128 stands for zero in the data rows.
Here are some points, one per row:
[151 125 137 128 156 116 116 141 163 127 139  99 102 111 164 107 123 148 107 120  93  69 110 127  70 111 144 144  84 121 141 122 113  92 100 100 114 159 115 143 130 120 141 156 147 145 157 154]
[171 129 117 110 134 145 126 109 160 105 138 142 112 104 138 136 148  94 110 109 126 104 130 144 140 133 127 103 159 165 109 110 171 139 145 123  95 137  91 133 139 118  92 128 173 161 119 148]
[141 180 153 116 146 119 151 145  87 117 151 125 156 132 159 160 140 111 137  90 126 144 103 128 136  96 176 137 129  92 146 121 177 166 106  84  96  96 118 132 122 186 135 118 139  89 122 119]
[128 169  89  99  91 119  81 127 160 119 133 113 125 110 150 106 155 130  78 150 141 158 125 117 117 109 168 130 121 115 107  97 117 146 146 147 120 120 150 131 162  88 166 120 114  95  98 101]
[124 141 154 179 143 174 155  86 107 133 148 120 159 156 101 105 119 161 113 114 120 117 135 167  75 128 168 134 150 106 133 177 141 112 126 190 114 156 106 158 132 113 151 130 167 128 125 102]
[162 121 144 132 107 150 119  96 134 159 162 102 135 137 152  73  73 103 147 149  95 172 137 148 119  92 150 145 129 135 110 113 108 122 146 110 119 118 131 107 138 119 137 124 128 124 183  92]
[127  81 138  92 160 119 139 196 158 125 147 155 164 146 140 127  89 117 106 149  95 163 133 119 102 180 151 106  97 147  80 142 159 119  87 117 155 121 147 126 140  84  79 150  90 106 133 131]
[175 144 100 156 137 105  96 144 123 160  91 130 147 146 147 116 125 156 118 121 139 158 131 164 179 150 124 104 163 152 126 164 154 123 153 144 150 160 124 109 119 153 145 180 119 114 168 160]
[ 88 135 160 114 106 114 108 128 176 138  99 143 168 148 125 114 132 140 144 127 111  99 127  82 114 111  88 140 121 139 133 120 111 176 163 151 104 174 111 102 150 123 108 112 140 125 110 101]
[119 107 115 123  99 128  96 140 130 155 115 111 130 124 117 116 146 135 170  99 154 138 125 156 141 117  92 103 147 125 138 136 156  97  87 162 136 138 142 118 101 129 145 163 125 109 159 115]
[115 150 139 103  93  92 116 122 120  94 151 115 148 149 115 114 104 162 146 114 142 122 132 163 144 127 153 123 115 167 177 165 141 159 145 121 122 142 134 131 128 116  86  99 121 159  97 164]
[137 112 136 113 135 128 110 148 119 106 137 184 146 124 176 133 138 162 109 102 151 122 167 112  88 147 136 137 168 128 161 133 123 162 119 135  93  81 111 141 138 135 150 107 137 180 160 139]
[140 155 140 154 135 131 120 154  91  78 105 132 112 126 176 135  93 126 147 135 143 129 120 142 152  92  92 114 106 156 104 108  97 128  98 140 141 150 116 131 175 110 100 101 108  95 157 165]
[123 152 169 129 112 110 173 131 142 174 129 172 127 142 138  99 123 105 142 136 157 134 139 144 122 135 110 138 152 132 113 113 131 135 141 156 137 146  77 130 143 174 117 182 110  86  85 168]
[133  90 106 169 110  88 123 109 157 119  94 104 142 126 137 104 153 120 160 163 106 114 118 105 159 137 140 104 112 137 133 134 168 120 142 123 115  94 141 186 139 131 117 101 143 123 113 111]
[124 128 139 170 121 176 133 171 116 166 152 119 107 145 128 111 145 113  95 127 163 128 160 144 120 125 100 126 141 158 152  95 171  94 112 118 140 121 172 136 143 132  82 103 140 144 103 147]
[177 108 146 130  97 102 137 109  91  99 115 123 118 125 124 130 113 161 127 167 129  79 162 118 115 121 128 123 130 123 115 107 123 148 133 146 135  87 136  99  94 138  88 179  96 118 141  81]
[130 145 110 127 139 126 112 130  90  73 127 119 111 143 121 137 122  88 142  94 130 133 150 143 114 119 116  71 127 116 100 120  91 159 106 151 150 137 119 115 102 110 125 103 124 117 115 154]
[129  87 115 144 163  95  92 110 109 136 132 134 130  69 125 111  86 119 166 112 173 114 129 160 117 162 113 129 142  79  93 103 118 127  96 109 111 141 122 114 149 121 133 120  89 106  90 102]
[105  92 131 115 156 126 133 183 127 126 146 170  76 123 131 127 129 146 104 170 104 119 155 140 175 116 139 118 145  96 183 150 119 119 138  92 129 148 108 161 135 117 146 136 163 102 136  91]
[ 98 122  77  88 104 156 169 126 123 154  92  90 107 135 144 137  87 119 158 150 110 132  87 111 130 128 141 114 128 100 113  91 143 135 133 150 126 150 125 157 119 155 107 129 122 149 130 104]
[138 128 134 113  91 145 112  94 162 171  86 148 131 108 136 182 107 117 176 160 122 117 100 169 120 144 148  92 138 160 150 112 100 126 123 124 124 110 142 164 152 142 141  96 130 119 138 123]
[ 75 114 157 131 115 138  74 110 155 123 130 104 132 133 118 108 159 123 122 136  94 151 134 126 139 118 170 117 129 112 117  99 106 130 110 131 162  82  90 116 143 139 105 140 136 136 141 158]
[114 150 128 110 133 139 162 133 139 118 160 116 113 145 126 108 128 174 131 174 108 133 107 124  85 140  90 141 148  88 137 179 149 146 126 147 164 128 174 120 118 134 113 102 152 130 113 118]
[157 106 155 105 116 125 153 136 133 165 101  82 132  96 116 169  89 121 136 138 101 126 154 101 117  90 129 105 167 121  96 134 137 110 120 131 167 100 121 151 163 124 171 112 136 128  87 129]
[112 122 126 142  99 121 116 152  89 137 119 144  87 114 122 126 176  90 143 118  85 111 103 112 123 143 167 160 106 114 113 154 111 138 133 131 116 156 171 115 154 188 137 142 118 123 133 169]
[120 165 169 110 167 132 102 106 136 123 126 113 137  74 137 104 141 117 142 188 115 151 111 135 108 113 138 147 143 139 145 121 115 115 113 144 144 115 171  95  89 116 127 134 154 136 145 163]
[ 92 171 126 159 126 120 129 136 122 179 128 122  86  69 113 143 136 166 106 114 165 133 120 141 108 136 131 118  72  87 135 167 135 133 149 138 180 118  62 113 128 108 110 103 130 146 146 122]
[150  86  86 113 108 108 175  99 133 143 142  77  96 145 106 129 133  83 125 114 150 144 156 114 112 135 124 150 141 149 152 149 105 158  73 144  97  96 105  96 144 142 120 154 129 148 134 171]
[121 107 159 161 151 184 145 146 139 159 110 136 109 151 114 140 119 119  88 111 148 143 111 145 150 112 113 129 156  97  96 119  76 175 144 103 116 124 166 145 118 114 129 118 119 121 150 175]
[123 131 112 151 113 107 134 116 140  76  87 136 153 164 111 103 139 121 127 162 116 153 131 162 132 112  96 127 155  82  98 134 126 134 100 123 137 137  88 101 133 131 148  91 127 120 135 151]
[104 149 111  97 170 155 153  93 108 163 112 166 126 132 100 113 155 149 135 138 131 159 165  87 174 153 145 131 130 170 130 160 129 139  81  99 104 117 127 126 120 115 125 119 152 139 100 105]
[107 159 171 157 153  75 116 141 103 131  90 124 114 154  92 132 140  93 117 143 146 135 117 161 132 174 110 124 127 136 132  92 170 147 139 153 138 129 132 126 121  78 149 168 117 128 152  97]
[163 155  82 118 161  90 152 110 163 133 164 130 141 111 114 161 148 137 157 159  97 144 124 128 142 136 152 156 146 118 128 108 113 131 148 172 134 133 134 181 147 131  96 127 111 128 120 142]
[156 130 165 139  84 106 170 136 132 118 121 129 159  89 145 137 136 106 132 134 122 102 172 110 170 147 136 150 106  94 146 119 114 110 121 139 122 193 159 100 131 118 130 115 138 143 128 114]
[156 105 145 134 159 135 125 103 130 115  97 114  73 108 113 128 125 156 145 115 159 154 135 152 101 148 147 134 116 128 138 143 160  91 173 119 120 140 109 104 150 172  90  79 136 109 172 119]
[ 85 113 121 104 129  90 129 117 125 129 138 168 148 129 137 144  86  98  91 107 143 107 135 150 117 109 120 128 140 135  91 104 117 150 134 103 126 111 144 128  89 149 156 112 169 160 140 113]
[100 128  97 125 103 129 115 155  62 133 117 105 145  87 112 122 141 140 141 102  86 101 120 125 130 112 100 180 178 182 128 146 136 108 152 115 113 107  81 117  96  91 104 139 115 104 132 125]
[ 93 184 140 137 131 118 125 154 139 128 146 102 127 162  79 156 142 152 124 119 143 122 157 128 116  96 134 142 137 174 102 127  95 131  97  91 114 160 118 132 158 181 137 149 128 169 120  86]
[146  92 128 142 159 132  92 116 124 147 151 112 142 147 182 178 131 135  98 148 152 135  81 104 145 106  89 141 114 127 152 150 148 148 122 150  97 137 127 114 102 134 126 129 130 158 103 113]
[131 109 117 128 112 128 112  94  88 139 136 153 120 153  91 154 120 143 109 129 124 123 142 126 117 122 134 108  92 140 137 123 118  93 156 119  81 108 145 124 136 114 168 161 159 145  70 185]
[123 144 130 130 119 115 108 114 114 131 162 166 106 168 120 153  80 127 101 118 119 126 107  77 109 186 112 152 152 158  86  84 139  75  92 122 119 145 124 107 123 127 173  97 126 103 144 127]
[122 110 156 101 122 125 178 138 107 125 148 139 141 129 107  73 135 141  87 121 169 125  60 122 183 126 129 136  99 128 120 150  90  87 112 135 102 109 112 166 155 139 124 145 134 153 138 109]
[143 127 162  97 111 142 109 106 121 161 148  93 128 136 144 114 162 125 137 101 102  83 141 138 161 183 103 165  82 118 129 120 131 162 148 112 143 128 129 147 113 122 145  93  80 113 105 131]
[ 90  88 125 107 142 141 167 103 130 106 134 157 136 161 181 176 167 134 144 128 160 115 109 140 115  99 146 139 137 133 123 145 148  96 139 100 146 106 122  94 155  88 155 139 123 161 130 131]
[106 123  90 127 164 143 133 106 138 123 143 142 142 130 119 109 103 116 115 123 153  64 157  95 152  84 164 148 101 118 124 112 154 145 108  97 153 140 160 137 103 106 115 119 118 117 169 169]
[184 142 123  98  97 124  92 159 142 119  97 134 115 165 128 116 131  98 155 103 130 146 126  94 103 119 143 190 113  91 128 147 109 103 148 112 162 130 138 160  84 109 120 133 141 140 111 107]
[123 175 118 105 109 155 116 111 149 107 101 126 147 107 103 152 130  92 133 151 114 102 124  88 102 117  99 108 120 118 143 149 147 123 177 142 129 101 139 144 161 140 139 171 121 113 178 126]
[116 109 138 148 124 108 169 123 154 112 112 153  70  93 140 131 139 132 133 109 126 164 151 112 112  74 131  99  82 143 129 123 148 127 153 162 127 158 146 112  81 129 139  89 103 103 117 110]
[141 133 119 123 157 126  94 156 155 114 158 134 116 130  92 102 120 155 145 125 145  87  67  93 171 124 168  86 172 131 137 159 112 112 147 138 110 122 128  86 110 102 137 121 118 118  90 136]
[104 146 126 111 108 145 107  75 155  83 112 113 118 118 154 153 130 106  90 132 109 157 127 135 140 168  85 122 154 114 152 145 115  80 129 113 144 139 134 177  75 149  86 147  77 111 107 104]
[144  97 109 124 102 121 135 108 116 118 158 153 137 118  97 131 154 152 114 102 136 173  87 100 121 129 123 109 126 136 149  94 123 166 128  88 174 175 148 135 145 110 116 167 156 134 144 136]
[146 108 149 171 137 195 106 148 118 112 167 123 142 113  96 110 114 106 156 145 141 158 157 128 138 156 121 118 104 147 124 109 160 135 127  95 137 139 104 141 118 132 185 133  82 162 124 129]
[112 158  98 122 136 118 140 149 109 142 153  96 153 157 171 169 148 146 159 118 149 152 158 109 129 143  96  83 114  88 110 126  87 105 158 118  82  89 152 123  94 111 107 140 160 140 138 127]
[109 131 116 160 114 152 144 145 172 107 121 134 132 112 131 143  98 166 142  86  94 116 132 125 164 150 120 185  96 131 153 140 158 158 106 168 111  80 159 111 131 146 150 154 141 108 122 103]
[168 130  84 154 158 168 133 143 105 152 103 171 152 135 114 103 146 121  93 102  98 120 108 168 122  93  99 109  99 126 144 107 112  89 117 124 131 118 130 119 126 129 100  98  93 168  97 104]
[127  99 108 150 171 121 166 158 109  86 112  78 170 133 124 123 147 125 120 129 136 116 137 137 105 164 126 127 140 174 156 124  75 140 170 124 166 137 108 108 136 162 171 114 142  83 118 120]
Along one direction, these points spread out more than along any other. Take the direction at right angles to it along which they spread out most. Then take the direction at right angles to both along which they spread out most. Go by this last direction. For each point below, how far along it does it lie, from 0 to 99? 50 is the average, and the first point above lies past it. One standard deviation of the points above along it is 16.
[ 75 114 157 131 115 138  74 110 155 123 130 104 132 133 118 108 159 123 122 136  94 151 134 126 139 118 170 117 129 112 117  99 106 130 110 131 162  82  90 116 143 139 105 140 136 136 141 158] >> 59
[114 150 128 110 133 139 162 133 139 118 160 116 113 145 126 108 128 174 131 174 108 133 107 124  85 140  90 141 148  88 137 179 149 146 126 147 164 128 174 120 118 134 113 102 152 130 113 118] >> 32
[163 155  82 118 161  90 152 110 163 133 164 130 141 111 114 161 148 137 157 159  97 144 124 128 142 136 152 156 146 118 128 108 113 131 148 172 134 133 134 181 147 131  96 127 111 128 120 142] >> 53
[184 142 123  98  97 124  92 159 142 119  97 134 115 165 128 116 131  98 155 103 130 146 126  94 103 119 143 190 113  91 128 147 109 103 148 112 162 130 138 160  84 109 120 133 141 140 111 107] >> 62
[104 149 111  97 170 155 153  93 108 163 112 166 126 132 100 113 155 149 135 138 131 159 165  87 174 153 145 131 130 170 130 160 129 139  81  99 104 117 127 126 120 115 125 119 152 139 100 105] >> 46
[171 129 117 110 134 145 126 109 160 105 138 142 112 104 138 136 148  94 110 109 126 104 130 144 140 133 127 103 159 165 109 110 171 139 145 123  95 137  91 133 139 118  92 128 173 161 119 148] >> 57
[116 109 138 148 124 108 169 123 154 112 112 153  70  93 140 131 139 132 133 109 126 164 151 112 112  74 131  99  82 143 129 123 148 127 153 162 127 158 146 112  81 129 139  89 103 103 117 110] >> 43
[123 131 112 151 113 107 134 116 140  76  87 136 153 164 111 103 139 121 127 162 116 153 131 162 132 112  96 127 155  82  98 134 126 134 100 123 137 137  88 101 133 131 148  91 127 120 135 151] >> 48
[123 144 130 130 119 115 108 114 114 131 162 166 106 168 120 153  80 127 101 118 119 126 107  77 109 186 112 152 152 158  86  84 139  75  92 122 119 145 124 107 123 127 173  97 126 103 144 127] >> 80
[157 106 155 105 116 125 153 136 133 165 101  82 132  96 116 169  89 121 136 138 101 126 154 101 117  90 129 105 167 121  96 134 137 110 120 131 167 100 121 151 163 124 171 112 136 128  87 129] >> 68
[143 127 162  97 111 142 109 106 121 161 148  93 128 136 144 114 162 125 137 101 102  83 141 138 161 183 103 165  82 118 129 120 131 162 148 112 143 128 129 147 113 122 145  93  80 113 105 131] >> 50
[177 108 146 130  97 102 137 109  91  99 115 123 118 125 124 130 113 161 127 167 129  79 162 118 115 121 128 123 130 123 115 107 123 148 133 146 135  87 136  99  94 138  88 179  96 118 141  81] >> 51
[122 110 156 101 122 125 178 138 107 125 148 139 141 129 107  73 135 141  87 121 169 125  60 122 183 126 129 136  99 128 120 150  90  87 112 135 102 109 112 166 155 139 124 145 134 153 138 109] >> 41
[128 169  89  99  91 119  81 127 160 119 133 113 125 110 150 106 155 130  78 150 141 158 125 117 117 109 168 130 121 115 107  97 117 146 146 147 120 120 150 131 162  88 166 120 114  95  98 101] >> 69
[ 93 184 140 137 131 118 125 154 139 128 146 102 127 162  79 156 142 152 124 119 143 122 157 128 116  96 134 142 137 174 102 127  95 131  97  91 114 160 118 132 158 181 137 149 128 169 120  86] >> 42
